A single turn carries every row of the set below to another of its rows. Some are shown first; where does it send the rows asked next?
reg: [ -5.1  25.7 -30.0  11.7   4.9   1.1 -12.6  20.7   3.4 -23.4 -10.3  12.0
 -19.3 -14.3  15.9  12.9  -9.0   7.5 -18.0 -17.9  22.5]
bufi: [ 18.9 -12.6 -13.5 -21.0  -4.4 -39.8  13.7  11.4  -4.7 -16.3  -7.9   7.2
   7.5   4.3   6.3 -26.5  13.9  -1.3  -8.1   4.7  12.8]
bom: [ 34.8 -11.2  -5.7 -26.4  -8.3 -36.2   4.5   5.5   4.3 -14.9 -11.0   5.6
  -0.1   2.4   3.6 -14.7   9.8  -6.0  -8.7  -3.4  14.0]
daso: [-11.1  28.9   1.9   9.3  21.6  -1.8  16.2  -2.6  35.1  -7.3 -17.0  -6.0
  -7.4  -9.1   6.5   9.7   7.3  -2.8  14.2 -18.2   7.0]
dubo: [ 11.7   9.4  22.6  11.8   3.8   3.1  -7.6  -2.4   1.0   4.7  14.7 -14.0
  25.6   2.6  16.5  20.1 -16.8  -4.7  -5.5 -26.5   3.4]
nazu: [-13.5   2.1   9.8   2.0  14.2  27.4   4.2   7.1 -11.7  -2.8   5.3 -14.0
  24.6   6.3  -3.7  18.3 -15.6   7.1  19.3 -16.5   7.9]
dasoz: [ 34.4 -11.9  -0.8 -22.7 -12.8 -33.7   3.2   5.0   3.4   2.7  -0.6   3.3
  10.2   0.7   3.5 -21.4  -0.6  -5.4 -16.4 -15.6   8.7]
Fidar: [ 43.3 -11.3  -1.0 -23.6 -18.0 -21.8 -14.1   2.2   4.3   0.4  -2.2  -6.7
  -2.8  -0.6  -4.1  -7.4  -3.3  -8.2  -8.0 -21.0   8.0]
Puvef: [  4.8  -7.4 -19.0  -5.4 -15.8 -12.8  -8.1  26.2 -22.7 -23.2  -2.1  -9.2
 -19.6  10.4  -6.7 -13.6  13.5  -2.4  25.5   7.9  10.2]
midok: [-10.9  24.2 -35.3   8.7  11.1   1.4  -7.8  19.2  -0.7 -25.8 -12.9   9.9
  -9.9 -14.7  15.4   8.8  -7.5  13.4 -19.0 -13.1  20.4]
Vigom: [-14.2  26.6  -8.2  10.1  25.8  -3.5  14.5  -7.8  29.6 -10.5 -17.7 -13.9
   3.1 -10.4   8.6   6.9  10.2   2.5   9.2 -14.5   2.1]
bol: [-13.6  32.3   1.7  21.6  15.2  -5.0   9.1   1.3  29.6  -7.1 -10.0 -10.3
 -12.5  -7.1  12.0   9.0   8.9  -6.1  15.0 -17.6   4.3]
rutab: [ -6.5   6.2  27.8   9.7   7.5  -0.2  19.7  10.5   1.5   7.9  14.5   7.0
  27.9   6.6  17.1   5.9 -17.3  -3.8  -2.2 -21.7  13.3]
rirap: [-11.7 -11.2 -18.0  -6.2 -11.0  -9.6   9.0  31.4 -26.2  -5.9   4.3  -3.6
   0.1  10.4  -9.8 -30.9   4.5   5.1  19.5   1.5   9.8]
koz: [ 13.7 -12.3  -6.8 -17.0  -8.3 -35.4  16.0  14.9  -6.1   1.6   2.9   8.6
  15.9   4.4   5.0 -34.3   3.2  -0.7 -12.4  -7.3  10.4]
Bug: [-10.9  -9.4  -5.1  -1.0  -2.9  18.9   3.7  22.1 -30.4 -12.4  -1.4 -10.6
   7.3  12.7 -19.9  -7.1  -8.3   8.7  28.7  -2.5  10.2]
perov: [ 15.5  -6.1  18.4  -0.6  -4.7 -26.7  21.8  10.6  -4.2   2.4   7.3  15.5
  23.2   8.1  11.8 -20.8  -8.3  -5.4 -17.0 -13.9  14.3]
mit: [ -3.0  -8.8 -21.7  -6.7  -9.6 -22.3   4.9  25.9 -24.2 -21.9  -1.3  -3.3
  -6.0  11.2  -2.2 -24.8  15.2   1.6  16.9  12.5  11.2]
nusat: [ 42.2  -3.2  13.9  -2.7 -14.7  -9.3 -19.6  -5.6  -3.0  -2.8   1.6 -14.8
   7.5   2.8   1.3   8.8 -11.2  -8.2 -10.4 -22.9   4.5]
gulu: [-16.6  31.6  -6.6  21.0  21.0  -6.4   7.1  -3.7  24.4 -10.0 -10.2 -18.1
  -2.1  -8.6  13.4   6.5  11.7  -0.9   9.2 -12.7  -1.0]
Zivom: [ -3.1  21.9 -27.9   0.7  10.7  -0.8  -0.4  18.2   9.7 -22.1 -16.6  19.8
 -12.5 -15.5  14.6   9.0 -10.8   9.5 -22.3 -18.9  26.5]
dapi: [-20.4   1.2  14.8   3.5  15.0  22.6  18.2  12.5  -8.8  -0.5   5.5  -1.7
  26.5   8.0  -1.2   9.9 -16.5   6.0  17.7 -15.9  12.7]
kan: [ 37.0 -10.3  -5.6 -19.4 -22.4  -5.9 -23.7   7.3  -4.0  -3.9  -3.1 -15.3
 -14.4   1.3 -13.5  -0.4  -4.0  -6.1   9.6 -18.9   6.2]
Pired: [ 35.9  -8.2  -6.2 -18.9 -19.5 -15.8 -17.5  12.3  -2.8 -18.6  -9.1  -7.0
 -24.8   5.1  -7.7   0.7   6.8 -10.8  13.1  -6.6  12.9]
guk: [ 20.0  -6.9 -12.0 -11.1 -20.1 -10.3 -18.1  21.0 -14.1 -21.9  -5.1 -10.5
 -28.3   8.0 -10.6  -3.5   9.7  -7.2  23.9  -0.3  11.6]
zem: [ -8.4  25.4 -33.3  11.8   7.9   1.1 -11.5  20.1  -0.5 -24.4 -11.6   9.6
 -15.7 -14.0  16.1  10.0  -7.1   9.8 -18.2 -14.6  20.4]
bazu: [ 31.2  -4.2   3.6  -2.6 -13.8  10.2 -27.4  -0.3 -14.0  -8.3  -0.6 -26.0
   0.5   5.0 -12.0  14.0 -11.1  -3.1   8.5 -18.5   2.7]
Fiz: [-17.1   3.5  22.0   6.3  12.8  10.3  23.8  14.9  -3.7   4.5  10.9   6.7
  28.2   8.7   8.5   4.7 -17.0   1.1   8.9 -18.1  15.2]
Luk: [-16.1  33.1  -3.0  23.7  16.4  -6.8   6.9  -1.1  26.8  -8.0  -8.5 -15.4
  -8.0  -7.0  14.1   6.5  11.1  -4.8  12.3 -15.3   1.5]
mese: [-12.3  26.0  -2.5   7.0  25.4  -2.1  16.7  -5.7  32.9  -9.0 -18.8  -9.3
  -1.1  -9.8   6.3   9.1   8.4  -0.6  11.4 -16.3   5.3]
lera: [ -6.6  20.8 -31.6   0.9  13.5   0.2   0.3  17.0   6.9 -23.2 -17.6  18.2
  -9.1 -15.4  14.8   8.1  -9.3  12.0 -22.6 -15.3  25.1]
Povug: [  5.4   8.5  28.7  12.0   5.3  -2.8   6.5   2.8   3.3   8.8  16.2  -1.3
  27.4   5.0  20.3  11.6 -16.6  -6.3  -7.3 -26.1   8.4]
Ded: [-16.0  29.3  -9.3  16.3  24.8  -5.4  10.9  -6.8  24.9 -10.3 -13.6 -17.9
   3.1 -10.2  11.1   6.4  11.1   1.3   8.8 -12.8  -1.0]
Lodoz: [ 18.2 -10.3 -13.2 -12.9 -21.3   3.4 -21.9  18.7 -16.3  -7.5   0.1 -17.9
 -18.3   5.3 -18.6  -3.6  -1.3  -2.1  24.5 -12.3   6.6]
gadi: [ 41.6 -10.4  -4.0 -26.3 -15.0 -26.9  -9.0   5.1   4.7 -16.1 -11.2   0.3
 -12.8   3.1  -2.8  -4.9   7.6  -9.7  -0.3  -8.2  13.5]
Likoz: [  8.6   7.8  16.0   8.2   6.6  15.3 -13.8  -4.1  -5.3   1.2  11.0 -22.3
  24.6   2.3   7.8  25.3 -16.5  -1.2   2.8 -24.4   2.1]
lepi: [ -1.0  25.9 -25.5   8.5   4.2   0.2  -9.4  19.8   7.6 -21.7 -12.2  16.4
 -21.0 -14.7  15.9  13.5 -11.1   5.8 -19.7 -19.8  24.8]
Molig: [ -4.3 -12.7 -13.9 -10.8  -8.2 -25.6  19.2  24.8 -18.3  -1.9   4.9   5.5
  11.8   8.4  -1.2 -38.0   5.5   3.8   2.5  -0.1  11.1]
munuv: [  2.9 -10.2 -19.2 -13.5  -5.4 -33.3  13.8  20.1 -17.3 -18.8  -3.2   3.1
   5.2   8.8   3.9 -30.1  15.8   1.6   3.5  11.4  11.3]
laki: [-18.0  -9.1   0.7   0.7   0.5   3.9  25.0  26.0 -26.6  -7.3   1.8   6.4
  16.7  14.5 -10.4 -21.4  -7.0   7.4  17.2  -0.4  15.2]
Likeb: [ -2.2   4.6   9.6   5.5   9.6  24.9  -8.1   0.0 -10.1  -3.0   6.6 -23.1
  24.1   4.3  -0.6  24.5 -16.1   5.0  13.4 -20.5   3.2]
kir: [ -5.7  -8.9  10.1   0.7  -0.5 -15.3  31.5  21.9 -14.9  -0.7   4.4  16.2
  23.1  11.9   2.9 -27.8  -7.3   1.5  -1.7  -4.8  17.0]
lilaz: [ -9.7  21.3 -35.5   3.4  13.6   0.7  -2.4  17.8   2.3 -25.1 -15.3  13.8
  -7.4 -15.5  15.1   7.5  -8.1  14.2 -21.0 -13.3  22.3]
fudi: [-11.4  30.1   3.0  15.3  17.2  -3.4  12.9  -0.2  33.1  -7.0 -14.3  -7.0
 -11.5  -7.6   8.7  10.2   7.5  -5.8  14.9 -19.9   7.8]
dos: [ 36.0  -3.6  19.7  -2.5 -11.2 -24.0   0.1  -0.5   0.9   2.5   6.1   2.0
  17.3   4.4  11.0  -5.5 -10.6  -9.7 -20.9 -20.8   9.4]
potu: [ -0.7  23.4 -24.8   3.9   7.3  -1.2  -4.3  19.0  10.3 -21.7 -15.0  20.3
 -18.0 -15.5  15.5  12.2 -10.9   6.3 -21.6 -20.9  25.5]
led: [ -1.2 -10.8 -17.8  -7.7 -17.7   1.8  -7.6  28.3 -25.7  -8.2   2.8 -12.8
 -12.8   8.5 -18.6 -16.9   1.4   2.9  29.3  -2.5   7.9]
Relag: [  9.0  -7.2  -4.1  -2.6  -9.0  21.2 -17.4  10.4 -26.2 -12.7  -2.6 -23.9
  -0.3   8.5 -20.7   7.7  -9.8   4.6  24.8 -10.2   5.1]

munuv goes to gadi
Likoz goes to dapi
koz goes to kan
Where do these go?
Luk goes to Vigom
Zivom goes to reg
dos goes to Relag

